128 stands for zero in the data rows.
Here are some points:
[143 124 131 131 141 130 135 139 119 135 114 116 126 117 125 125 135 143 136 137 129 137 129 130 138 136 126 122 130 131 120 119 122 129 118]
[140 142 126 112  94 132 138 122 105 146  98 145 113 103 116 123 139 192 122 154 181 142 125 123  97 135 143 164 135 104 163  91 132 114 120]
[123 138 140 117 136 135 120 143 145 107 140 132 116 148 102 107 118  83 121 120 110 112  93 124 115 152 128 120 144 127 144 145 124 118 136]
[146 133 121 144 125 120 132 135 123 118 135 148 123 116 134 118 134 155 128 137 128 126 122 147 136 132 113 133 151 126 167 116 121 122 138]
[180 181  92 155  95 104 151 144 104 138  97 162 137 157 141 125  97 132  76 154 128  80 112 133 116 125 104 151  94 113 135 157 109 118  94]
[117 136 104 155 163 138 132 147 116  81 120  58 140 109 149  98 113 129 108 122 124 168 178 138 174 129 150 120 138 138 165 109  94 129 145]
[149 123 139 122 144 107  96 129 114 136 138 130 134 145 103 126 134 132 144 113 131 106 111  87  97 149 121 132 135 110 103 138 152 157 100]
[146 135 137 156 119 143 154 127 100 157  97 133 113 156 110 163 134 171 166 124 172 109 123 130 119 127 106 146  76 105 111 152 149 130  57]
[143  85 132 112 165 107 125 117 115 134 166  82 102 117 118 154 142 147 125 138  97 130 115 116 133 121 161 116 123 120 127 102 121 150 115]
[108  89 143 103 100 141 101  96 115 165 143 133 161 199 124 159  97  67 146 108 163 113 169  65  85 150 131 147  88 110  79 196 133 129  99]
[120 162 132 163 133 127 143 139 136 134 121 119 150 109 140 124 137 158 150 128 154 132 142 127 129 121 133 115 102 122 103 120 135 126 129]
[130 123 139 114 133 128 132 139 121 136 114 124  99 137 114 132 128 135 127 155 143 130 110 129 132 131 129 129 125 126 141 120 125 104 107]
[136 135 119 137 151 123 143 152 135  75 133  57 140 126 167 116 122 133 128 137  91 186 163 161 176 150 120  95 145 136 138 108 108 145 141]
[122 110 130 108 106 124 109 107 117 140 155 116 143 152 113 129 104  98 138 113 121 130 140 106 105 148 141 141 132 119 106 150 143 136 121]
[140 135 124 133 214 110 163 101 121 112 147 108  30  89  97 144  73 123 133 142  36  58  99 149 174  69 139  72 125 106  91  82 172 175 159]
[157  60 132  70 162 122 119 129 124 125 162  97  72 120  99 150 158 135 121 152 110 140 123  96 123 144 172 116 123 124 143 124 115 107 140]
[161 133 122 151 161 109 121  99 120 159 105 159 136 123 109 131 100 154 156 152 134 111 136 111 145 134  81 156 121 116 128 145 134 147  74]
[ 71 164 137 163  92 118 140 123 148 164  97 110 104  92 148 123 150 113 120 125 191 151  99 161 148 152 114 117  80 164 153 154 132  93 130]
[130 123 147 132 121 118 124 122 131 130 123 149 126 117 127 118 142 141 133 135 131 123 108 126 126 142 127 116 117 130 137 139 133 118 118]
[129  93 127 137 125  97 129 114 154  90 123 178 153 117 159 130 170 128 163 109  89  91 122 174 105 115 155 124 166 160 111 131 153 130 167]
[135 114 137 153 116  81 125  90 144 168 133 183 105  42 111 132 133 158 140 141 125  99 165 123 103  78 158 122  66 150  69 124 152 120 187]
[135 145 132 124 127 124 138 109 140 154 121 160 116  89 133 128 133 111 122 131 114 144 115 136 131 127 142 121 156 143 141 146 126 118 150]
[152  92 138 115 116 126 120  61  99 153 122 122 130 157 133 142 129 133 153 143 135 133 160 137 156  66 126 178  98 145 143 123 128 138 120]
[129 131 124 126 126 127 120 138 126 117 134 123 121 144 125 130 130 119 112 132 108 133 126 119 132 118 119 130 134 116 133 120 124 118 120]
[ 67 129 160 140  36 142 171 103 143 148 170 105 183 111 124 101 119 103 117  78 160 166 159 103  75 255 175 113 160 144 119 180 125 159 159]
[147 115 147 127 110 140 165 113 126 133 127 134 139 136 151 116 119 127 159 136 153 128 138 160 133 121 124 124  79 136 120 127 136 124 150]
[144 134 128 149 144 130 131 147 124 122 124 121 134 136 128 110 127 130 146 132 125 119 142 118 125 122 127 125 122 141 134 127 126 126 141]
[104 151 135 126 126 138 138 145 144 114 119 140 115 135 123 132 142 124 124 125 146 131 107 140 120 135 119 120 115 128 123 125 142 125 119]
[158  99 176 111 141 126 125 112 113 165 136 144 160 203  88 139 105  77 161 128  97 102 125  61 136 143  74 142 152  88 121 188 125 143 112]
[136 131 129 151 152 116 135 144 115 125 122 122 136 125 126 123 129 148 139 125 130 124 133 128 129 128 133 108 115 128 106 117 139 137 111]
[152 132 115 145 163 125 115 141 134 118 121 140 124 124 111 148 145 131 127 111  93 118 111 116 132 100 121 113 139 131 114 117 129 123 130]
[132 133 137 132 143 103 125 108 127 171 123 160 132  85 120 132 135 122 137 126 114 105 141  97 129  85 172 125  90 136  88 118 136 110 177]
[113  92 135 114 155 113 116 114 139 122 145 109 143 138 157 125 109 106 131  91  78 126 140 111 161 108 132 114 139 130 107 152 129 134 140]
[144 114 147 162 163  73 109 192 144 105 174 164  92 148  92 130 169 108  88 119   8  72  66  77 126  92 119 114 173 109 125 119 129 152 139]
[163 111 117 114 132 116 110 142 111 109 150 143 130 136 141 129 117 136 122 129 101 122 114 108 126 120  98 139 153 119 158 119 101 138 137]
[130 132 143 129 127 124 127 123 143 142 118 153 123 127 131 110 133 121 131 132 132 126 132 141 123 144 122 110 122 138 137 129 137 111 131]
[128 112 132 112 110 121  92 106 119 143 140 123 140 136 123 137 127 131 150 122 145 126 143 101 113 128 132 140 124 119 122 136 141 118 105]
[139 217  71 132  93 147 149  86 135  89 190 119 105  34 107 173  94 230 109 202 147 131 137 174 183 102  82 216 150  90 190  72  81 209 158]
[123 120 146 163 131 141 134 148 151 150  85 119 150 137 161  94 137 111 138 132 164 151 163 132 152 139 121  95  99 144 141 145 127 132 141]
[101 146 137 180 167  84 123 143 174 195  82 195 116  63 165  94 151  76 154  79  87 121 142 156  74  77 197  82 114 168  60 145  82  78 246]
[136 141 119 148 155 145 149 142 112  87 124 126 124 104 145 130 143 166 138 170 129 131 117 149 156 104 116 125 159 149 166  87 123 105 169]
[128 126 122 116 131 120 121 123 103 153 131 117 132 135 113 119 115 111 111 114 128 130 137  96 142 138 140 138 124 116 119 128 111 133 108]
[128 130 120 121  85 137 125 144 116 128 139 118 132 126 125 117 131 140 135 140 158 126 133 115 105 157 136 146 149 113 135 148 112 136 142]
[133 137 116 135 154 131 142 136 131  99 114 126 115 103 132 121 142 156 129 146 133 134 136 167 143 117 139 126 150 136 162  89 133 109 152]
10 more points follow, each with its number after it:
[ 86 200  81 143 149 165 116 159 162 129 148  46 134 133  76 158 156 215 191 100 180 172 117 103  93 173 157 162 110  81 107  91 216 176  82] 0
[142 137 128 124 146 128 136 145 110 117 129 142 110 140 117 134 102 126 127 132 124 106 107 121 106 126 128 134 126 115 119 124 126 134 125] 1
[141 118 131 142 134 122 133 134 135 117 128 129 122 120 131 126 142 122 142 130 131 127 128 133 127 123 129 120 117 134 125 129 126 121 135] 2
[154 172 128 132 140 135 149 164 122 122 108 147 110 158 117 126 123 115  89 137 118 117 109 125 121 122  93 126 126 102 151 137 108 135 102] 3
[167 174 123 171 147 141 155 160  77 124 102 163 140 214 110 124  65  95  94 104  85 153 115  99 167 133  50 159 166  96 148 113 116 192  64] 4
[ 90 146 116  53 142  76 105  93 138  99 181 189 126 133 134 145 128  73 121 146  86 112  95 171 163 138 112 132  87 102 181 143 105  82 117] 5
[137 129 128 133 133 131 140 122 123 125 131 120 133 139 125 130 120 123 138 129 139 122 136 146 136 125 127 138 124 127 123 122 128 133 127] 6
[151 128 125 142 136 145 122 124 105 147 130  93 150 123 108 140 128 148 156 111 120 156 172 118 122 132 129 126 123 119  89 130 149 170  96] 7
[148  82 155  71  94 155 139 107 124 167 121 127  83 151 102 132 139 109 113 177 167 158 105 137 127 180 121 136 132 125 163 137 135  95  58] 8
[149 147 121 132 146 120 127 140  78 145 125 122 118 152 101 122  89 169  99 135 125 111 144 102 134  88 131 131  95  82 112 104 117 112 109] 9
Which two of these numbered points are nearest to each point below by angle, seen from the average point of the first points? Their numbers follow each, nearest first.
[136 113 129 139 142 133 121 154 141 111 136 129 128 134 143 115 140 115 143 131 114 123 130 120 126 143 125 117 139 142 130 129 125 125 152] > 2 1
[134  85 117  79 142  93 126 128 171  87 188 147 103 141 139 147  98  55 132 135  69  68  74 103 142 110 128 138 132 167 136 179  87 117 208] > 5 1
[116 114 121 112 115 133 123 105 128 120 134 144 131 124 128 160 121 133 140 141 129 111 123 141 133 104 112 143 123 116 133 131 141 114 116] > 5 8
[138 148 111 155 155 110 126 108 166 148 111 153 155  93 140 122 156 122 133 103 101 122 121 122 124 119 139  93 135 171 100 155 145 111 185] > 2 5
[149 101 155  98 188 134 146 145 132 139  88 111 131 109 122  78 134  80 145 104 105 173 151 147 139 148 141  96 181 175 111  84  95 103 170] > 2 6
[159 142 123 135 121 143 155 175  85 133 115 184 125 200 130 109  63  89  83 126 123 142 131 101 160 141  36 173 163  97 172 143 101 167  99] > 4 3
[165 139 145 179 211 118 106 156 130 108 134  88 144 111 108 120 141 163 186  81 112 128 173 138 143 133 136  86 110 115  66  98 159 174 121] > 7 0
[133  38 147 231   0 202 252  51 190 137  25  86 232 187 255  44  63  49 128 158 165 192 232 249 219 175  89 126  67 189 143 212  16 195 155] > 6 2
[125  96 177  13 140 114 181 151 123 172  65 135  46 137 102 121 123 124  83 174 196 160  71 181 147 116 128 117 121 116 149 107 152  86  81] > 8 3
[114 183 130 159 119 128 129 151 133 125 106 133 119 117 151 122 155 142 119 134 142 130 115 129 136 119 107 112 112 129 140 133 120 101 110] > 3 2
[ 95 124 116 134 126 119 108 129 126 136 125  81 122 120 147 115 124 143 102 105  91 133 127 106 160  97 139 123 144 130 115 130 115 114 140] > 9 7
[145 152 132 125 139 116 126 136 122 137 118 163 124 125 119 123 130 114 120 131 120 107  97 102 101 135 133 138 149 138 117 134 128 124 135] > 1 3
Here are 10 other points, each followed by its number:
[133 146 120 137 138 134 137 140 128 112 116 127 122 120 144 120 127 131 119 136 122 129 120 144 138 120 124 124 138 137 146 109 126 123 146] 0
[113 153 119 126 156 123 108 143 111 102 142 100 134 115 109 145 145 161 134 114 127 133 110 102 111 128 117 124 128 100 123  98 171 138  88] 1
[132 121 148 137 139 128 152 151 136 166 115 116 118 153 134 106 115  88 140 132 125 157 128 137 156 161 115  95 105 144 118 160 113 122 132] 2
[104  90 136 112  92 123 123 141 135 110 147 113 123 132 134 133 140 114 125 112 121 137 110 128 137 136 134 135 141 130 158 143 126  93 139] 3
[133 128 120 108 141 120 124 129 130 136 118 145 107 132 127 162 130 120 132 140 132 111 118 138 126 109 117 126 118 127 132 131 136  99 108] 4
[132 118 118 130 145 118 123 126 124 124 118 127 123 120 120 130 139 132 138 132 126 108 141 114 124 120 146 115 132 144 113 127 126 124 132] 5
[103 107  98  77 112 143  75 105 133 125 151 118 166 135 151 161 116 120 143 111 123 150 174  91 121 108 101 172 119 127 135 119 132 108 106] 6
[127 161 128 102  77 174 130  93 155 131 133 106 122  67  88 150 169 189 138 146 171 165 109 158 119 201 155 178 200 176 188 101 132 158 158] 7
[114 101 153 123 114 112 133 174 153  72 173 112 111 143 159 125 146 116 101  94  50 139  69 197 157 125 107 127 170 117 188 105 141 126 152] 8
[114 134 118 146 122 128 133 137 140 110 126 120 133 122 142 126 128 130 126 133 142 117 128 145 120 122 131 122 122 140 121 132 113 129 136] 9
The same question for these:
[ 93 179 118  90 173 135  83 155 131  66 179  88 103 125  78 144 149 156 121  93  70 164  87 114 115 118  77 134 138 105 128  65 158 142  97] > 1 8
[ 70 153 133  95  63 179  71 113 196 107 170 145 132  85  96 125 138 135 134 153 150 144 100  95  81 162 127 163 200 140 175 140 137 151 169] > 7 3
[105  69 175 127 136  70  92  63 152 113 138 175 142 118 146 139 127 110 162  83  73  75 144 147 105  53 208  76 159 110  57 137 182 140 164] > 5 8
[113 134 112 134 128 129 142 133 132 119 126 122 132 106 138 142 123 150 131 132 150 125 142 136 121 110 130 118 115 131 102 121 136 136 131] > 9 1
[162  87 154  89 125 138 127 114  85 184 111 148 102 161  81 126 133 152 109 175 172 139 106 124 131 156 132 145 125 100 148 125 133 106  48] > 4 7
[140 124 124 126 146 130 141 148 124 120 113 127 103 153 126 125 125 120 121 146 111 120 107 134 126 124 125 129 149 135 134 134 129 117 117] > 4 0
[123 122 125 118 139 130 106 133 120 116 128 109 133 161 114 136 136 112 126 112 131 130 125 114 119 128 146 120 120 126 103 127 139 134  99] > 1 6
[105 141 118 155 115 151 130 150 129  92 119 100 134  91 163 118 134 142 115 134 178 119 152 159 116 128 136 122 104 159 120 125 129 126 163] > 9 0
[109 151 120 120 136 143 114 137 125 123 111 127 134 119 126 146 132 144 119 141 144 146 125 117 142 118 109 116 130 125 142 114 143 118 102] > 1 4
[133 153 109 137 113 130 139 116 109 133 125 143 134 128 140 144 108 127 119 132 134 111 128 134 132 103 120 150 131 117 120 129 123 133 125] > 4 9
[141 122 113 132 153 135 130 152 123 120 136 115 121  99 121 126 127 138 136 137 125 113 135 107 112 118 137 139 118 133 128 108 128 129 160] > 5 0
[135  97 128 160  60 157 146  99 141 174  68 135 178 153 174 116 149 120 128 182 178 187 138 148 169 163 129 108  76 136 155 181  82 119 117] > 2 9
